One turn moves every row onto another: examples first, then more rows asked
j_601: [0, -8, -14, -11, 1, 13, -8, 16, 7, -8, 3, 13, 3, 4, -3, 13, -11, 1, 19, 14, -21, 8, -8, 15, 5, -4, -2, -9, 12, -3, 5, -11, -3, -2, -7]
j_607: [-16, -4, -2, 15, 2, -7, -8, 10, -10, 3, -1, 11, -11, 6, 9, 24, -5, -12, 13, 15, 4, 19, 8, 8, 10, 13, 1, -1, -10, -3, -1, -1, 1, 2, -13]
j_357: [-14, -4, 11, 0, 14, 15, -1, 15, 6, 6, 1, 9, -1, -10, -5, 14, -4, 6, -11, 8, -7, 23, 8, -2, -1, 10, -2, -5, 9, -9, 12, -7, 13, -11, -1]
j_104: [-24, -4, 9, 12, 8, -8, -7, 7, -5, 15, -2, 12, -2, 9, -3, 17, -8, -2, 15, 5, -1, 20, 10, 0, 4, 19, 0, -4, 2, 0, -6, -3, -3, 13, -11]
j_192: [-2, -3, -20, -9, 0, 9, 2, 13, 1, 0, 1, 3, 0, -4, 2, 5, -9, -1, 21, 5, -11, 4, -16, 12, 2, 8, -2, -14, 20, -17, 4, -13, 7, 5, -16]
j_740: [-15, -1, 6, 12, -3, -4, 1, 4, -5, 7, -11, 2, -8, 13, -3, 9, -3, -11, 16, 13, 2, 21, 7, 8, 6, 7, 2, -3, -12, -16, -1, 0, 13, 5, -20]
j_166: [-1, -7, 4, -3, 7, 19, -15, -6, -28, 4, -3, 13, -2, -4, 4, 15, 11, -2, 13, 3, 5, 15, -1, 6, -15, -5, 11, -9, -7, -9, 4, -16, 1, 8, 5]
j_905: [-2, -5, 14, -10, 7, 11, 2, 15, 2, 6, -1, 11, 1, -4, -7, 8, -9, -2, -4, 13, 9, 16, 13, 1, -2, -2, -3, 0, 7, -11, 21, 13, 12, 1, -5]
j_694: [0, -3, -14, -16, -7, 9, 8, 6, 1, 2, 0, 4, -4, 3, -5, 12, -17, -2, 20, 1, 1, 2, -8, 9, 7, -7, 3, -13, 19, -6, 12, -8, -8, 1, -6]
j_758: [-8, 5, -8, -11, -2, 8, -5, 19, 3, -2, 2, 6, -2, 6, -8, 8, -17, 7, 24, 1, -7, 16, -16, 9, -11, 0, -5, -14, 14, -4, 13, -10, -4, -2, -2]
j_309: [-15, -7, 16, 7, 7, -3, 9, 8, -7, 13, -5, -2, -6, 9, -2, 11, -14, -6, 9, 2, -6, 15, 13, 6, 9, 5, 4, -7, -11, -1, -7, -1, 1, 6, -13]
j_376: [0, -8, 5, -8, 9, 14, -13, -6, -27, 7, -5, 12, -1, -6, 6, 13, 11, 1, 13, -3, 5, 15, 2, 7, -14, -2, 12, -5, -1, -9, 1, -18, 2, 11, 6]
j_259: [-9, -13, 6, -2, -14, 7, -12, 11, -1, -1, 5, -9, 4, -17, -10, 1, 9, 0, 28, 17, -2, 19, -4, 13, 3, 5, 17, 4, 18, -6, 8, -4, 11, 3, -13]
j_803: [-13, 1, -4, 5, 11, 17, -7, -1, 7, -6, 1, 10, -2, -17, -6, 22, 4, 1, -4, 8, -6, 10, 16, -5, 7, 9, -5, -5, 9, -17, 2, 1, 1, -3, -8]
j_832: [-20, -5, 8, 1, -8, 11, -13, 6, -3, -2, 11, -8, 4, -16, -21, 8, 0, 4, 30, 6, -1, 13, -8, -1, -2, 4, 21, -1, 15, -1, 8, 1, -4, 8, -9]
j_257: [2, -10, 7, -2, 5, 20, -15, -5, -27, 6, -6, 10, 0, -6, 4, 9, 13, -3, 13, 4, 2, 17, 1, 9, -16, -7, 6, -14, -6, -10, 0, -14, 3, 8, 3]
j_202: [-11, -11, 8, -5, -8, 8, 0, 9, -5, -4, 10, -17, -3, -22, -8, 9, -1, 0, 22, 4, -3, 10, -3, 9, 9, 2, 27, 3, 10, 0, 5, -8, 2, -4, -8]
j_128: [-9, -13, 7, 2, -9, 11, -17, 20, -8, -6, 17, -8, 1, -21, -4, 12, -1, -3, 26, 17, -3, 13, -5, 10, 2, 1, 14, -3, 8, 8, 7, 4, -4, -1, -8]
j_661: [4, -12, 8, -7, 6, 15, -12, -5, -26, 8, -7, 9, 0, -7, 6, 8, 12, 0, 12, 0, 1, 16, 6, 11, -14, -5, 7, -10, -1, -8, -3, -16, 3, 11, 5]
j_859: [-5, 6, 0, -1, 8, 10, -3, 9, -3, -6, 2, 4, -6, -20, 0, 12, -5, -5, 2, 5, 10, 6, 11, -3, -3, 6, -12, -4, 3, -20, 11, 17, 7, 6, -13]

j_309 turns into j_740
j_259 turns into j_128
j_694 turns into j_192
Now find these:
j_376 turns into j_661
j_859 turns into j_803

One turn moves every row onto another: examples first, then more rows asked
j_558: [-3, -3, -20, -7, 1, -3, 2, -10, -6, -15, -7, 1]
j_106: [-7, 6, -13, 2, 6, -1, 5, -9, -2, -9, -3, 4]
j_751: [-2, -1, -19, -7, -1, 3, 2, -6, -5, -12, -9, 2]
j_966: [4, 12, -11, -19, -10, 0, -10, 2, 11, -14, -12, -20]
j_604: [-7, 7, -13, 3, 5, 2, 5, -7, 2, -7, -7, 3]
j_922: [-3, 0, -17, -5, 2, 0, 2, -8, -7, -12, -5, 3]
j_616: [0, 24, -2, -6, -2, -7, -5, -3, 22, -9, -6, -17]
j_262: [0, 13, 3, -3, -11, -3, 4, 9, 15, -4, -2, -12]
j_795: [7, 13, -20, -8, -20, -27, -7, 0, 10, -17, -3, -15]
j_899: [7, 4, -17, -8, 0, -15, 1, -20, -5, -17, 4, 6]
j_903: [-7, 8, -12, 5, 8, -9, 7, -14, 4, -9, -1, 3]
j_201: [5, 4, -18, -5, 1, -18, 2, -22, -1, -17, 3, 3]
j_66: [14, 20, -8, -18, -10, -17, -10, -11, 16, -18, -2, -17]
j_666: [-2, 18, -5, -11, -4, 1, -7, 3, 17, -10, -12, -19]
j_517: [3, 8, -22, -10, -21, -19, -8, 6, 7, -16, -8, -17]
j_340: [4, 19, -16, -1, -16, -29, -5, -2, 16, -13, -1, -14]
j_71: [11, 8, -16, -13, -4, -4, -7, 12, 14, -7, -13, -15]
j_441: [-7, 15, -15, 2, -13, -15, -3, 10, 15, -9, -8, -16]
j_462: [4, -2, -21, -10, -1, -11, 1, -17, -6, -18, -3, 2]
j_561: [14, 16, 1, -9, -15, -21, 2, -5, 15, -11, 8, -10]
j_275: [5, 19, 5, -2, -10, -14, 5, 1, 18, -6, 5, -10]
j_76: [12, 3, -7, -19, -20, -7, -2, 5, 4, -14, -2, -13]
j_62: [-3, 14, -9, 6, 7, -9, 7, -15, 7, -7, 0, 5]
j_721: [11, 20, -9, -2, 2, -15, -3, 5, 24, -4, -5, -12]
j_637: [19, 19, -11, -7, -2, -22, -6, -1, 22, -8, -1, -12]
j_852: [4, -1, -19, -10, -1, -7, 0, -14, -9, -16, -1, 4]
j_430: [3, 10, -12, 0, 4, -16, 3, -20, 0, -13, 6, 6]
j_970: [17, 9, -5, -18, -20, -17, -1, -3, 8, -15, 5, -11]
j_70: [-9, 2, -16, 1, 6, -2, 5, -9, -1, -10, -6, 1]
j_362: [6, 14, -12, 0, 3, -18, 4, -22, 5, -13, 4, 6]
j_927: [12, 13, -12, -23, -12, -9, -11, -5, 11, -18, -8, -19]
j_148: [0, 9, -13, 2, 6, -17, 5, -21, 4, -13, 3, 4]
j_764: [-4, 10, -20, -5, -17, -13, -6, 11, 9, -12, -11, -17]
j_17: [8, 26, -3, -10, -5, -16, -7, -10, 22, -13, -1, -16]
j_953: [3, 5, -3, -12, -16, 1, 1, 11, 8, -8, -5, -13]
j_304: [7, 14, -11, -5, 1, -6, -4, 11, 20, -3, -11, -14]
j_102: [7, -1, -22, -13, -5, -6, -1, -14, -7, -18, -5, 3]
j_96: [-4, 11, -10, 4, 7, -9, 5, -15, 2, -9, 2, 6]
j_290: [23, 13, -16, -15, -6, -21, -9, -1, 16, -12, -3, -13]
j_606: [-3, 20, -13, 4, -12, -23, -2, 4, 18, -9, -3, -15]
j_428: [11, 6, -18, -9, -3, -17, 0, -22, -2, -18, 2, 4]
j_891: [19, 7, -19, -18, -8, -12, -9, 6, 12, -12, -9, -14]

j_903 turns into j_148
j_275 turns into j_561
j_17 turns into j_66
Now find these:
j_62 turns into j_362
j_517 turns into j_764
j_637 turns into j_290
j_430 turns into j_899

One turn moves every row onto another: examples first, then more rows asked
j_5: [-3, 0, 10, 9, 6, 11, -13, 1, -6, 7, -19, -8, 3, -8, -18, 6, 7, 7]
j_794: [3, -1, 5, -6, -2, -16, 5, -8, 2, 2, 9, -3, -5, 4, -4, 2, 11, -6]
j_671: [2, -6, 3, 15, 1, 3, 11, -9, 10, -3, 4, 0, -11, -9, 2, -7, -14, 6]
j_725: [2, -6, 4, 16, 3, 5, 14, -10, 4, -4, 7, -3, -10, -8, -2, -13, -13, 7]
j_690: [3, -6, 2, 17, 2, -1, 12, -6, 6, 2, 6, -4, -15, -8, 0, -11, -11, 8]
j_913: [-4, 0, 8, 5, 7, 10, -13, 5, -4, 6, -19, -4, 1, -8, -11, 7, 11, 6]
j_82: [3, 0, 8, 6, 18, 12, -3, -9, -12, 9, 0, -5, 1, -2, 3, -10, -1, 18]
j_272: [2, 5, 7, 5, 19, 6, 1, -6, -11, 9, -2, -6, 3, -7, 0, -11, -1, 21]
j_187: [4, 0, 10, 0, 17, 8, 1, -12, -8, 7, -2, -6, 1, -7, 4, -13, -2, 18]
j_686: [2, 1, 8, 14, 8, -4, -9, -18, -23, 6, -4, 7, 13, 1, -14, -6, -5, -10]
j_239: [-4, -13, 0, 11, 2, -12, 5, 10, -8, -5, 4, 3, 18, -7, -11, -12, -7, 5]
j_697: [-2, 6, 8, 10, -8, 3, 9, 1, 6, -8, -10, 0, -8, -15, -11, 2, 3, -10]
j_536: [0, -13, -3, -1, -3, 6, 6, -4, -11, 12, -13, 15, -2, 13, -12, 10, -3, 4]
j_427: [-3, -15, -3, 5, 2, 6, 7, -6, -10, 4, -13, 9, -3, 11, -12, 17, 0, -1]
j_996: [-7, -15, 3, 4, 8, -15, 2, 8, -8, -7, 4, -2, 12, -8, -6, -10, -12, 6]
j_989: [-3, -5, 11, 7, 9, 13, -12, 3, -6, 2, -20, -7, 2, -6, -13, 2, 11, 8]
j_943: [9, 1, 3, -2, -9, -18, 8, -6, 0, 6, -2, -3, -2, 1, -8, -1, 15, -6]
j_138: [6, 1, 7, 14, 9, 0, -9, -19, -21, 6, -1, 13, 9, -5, -15, -7, -8, -7]
j_479: [2, -13, -3, 10, 3, -15, 5, 7, -5, -8, 2, -2, 9, -6, -14, -15, -11, 8]
j_799: [5, -2, 2, -4, -1, -21, 6, -10, 0, 6, 5, 2, -4, 5, -10, -6, 11, -7]
j_330: [1, 8, 8, 12, -11, 7, 10, 3, 0, -5, -9, -2, -11, -8, -11, 4, 2, -10]
j_325: [1, -15, -6, 4, -3, 1, 7, -1, -12, 9, -14, 12, 0, 13, -11, 11, -3, -4]
j_235: [-1, 0, 12, 12, 14, -1, -6, -19, -25, 1, -6, 8, 8, -5, -12, -5, -5, -8]
j_351: [2, -3, 8, -3, -6, -18, 4, -7, 1, 7, 5, 0, -2, 4, -11, -6, 17, -4]
j_559: [-1, -10, -2, 8, -3, 3, 1, -4, -11, 13, -20, 9, 0, 13, -10, 12, -2, 6]
j_483: [4, 7, 8, 14, 11, -2, -8, -17, -23, 3, -4, 9, 8, 2, -13, -12, -9, 0]
j_610: [1, 8, 9, 14, -6, 8, 4, 2, 2, -11, -9, 1, -7, -9, -9, 4, 6, -11]
j_952: [-6, -13, -1, 6, 7, -15, 4, 7, -9, -4, 2, 2, 17, 0, -13, -12, -10, 7]

j_671 turns into j_610
j_351 turns into j_536
j_952 turns into j_799
Now find these:
j_725 turns into j_697
j_483 turns into j_479
j_5 turns into j_272
j_996 turns into j_794

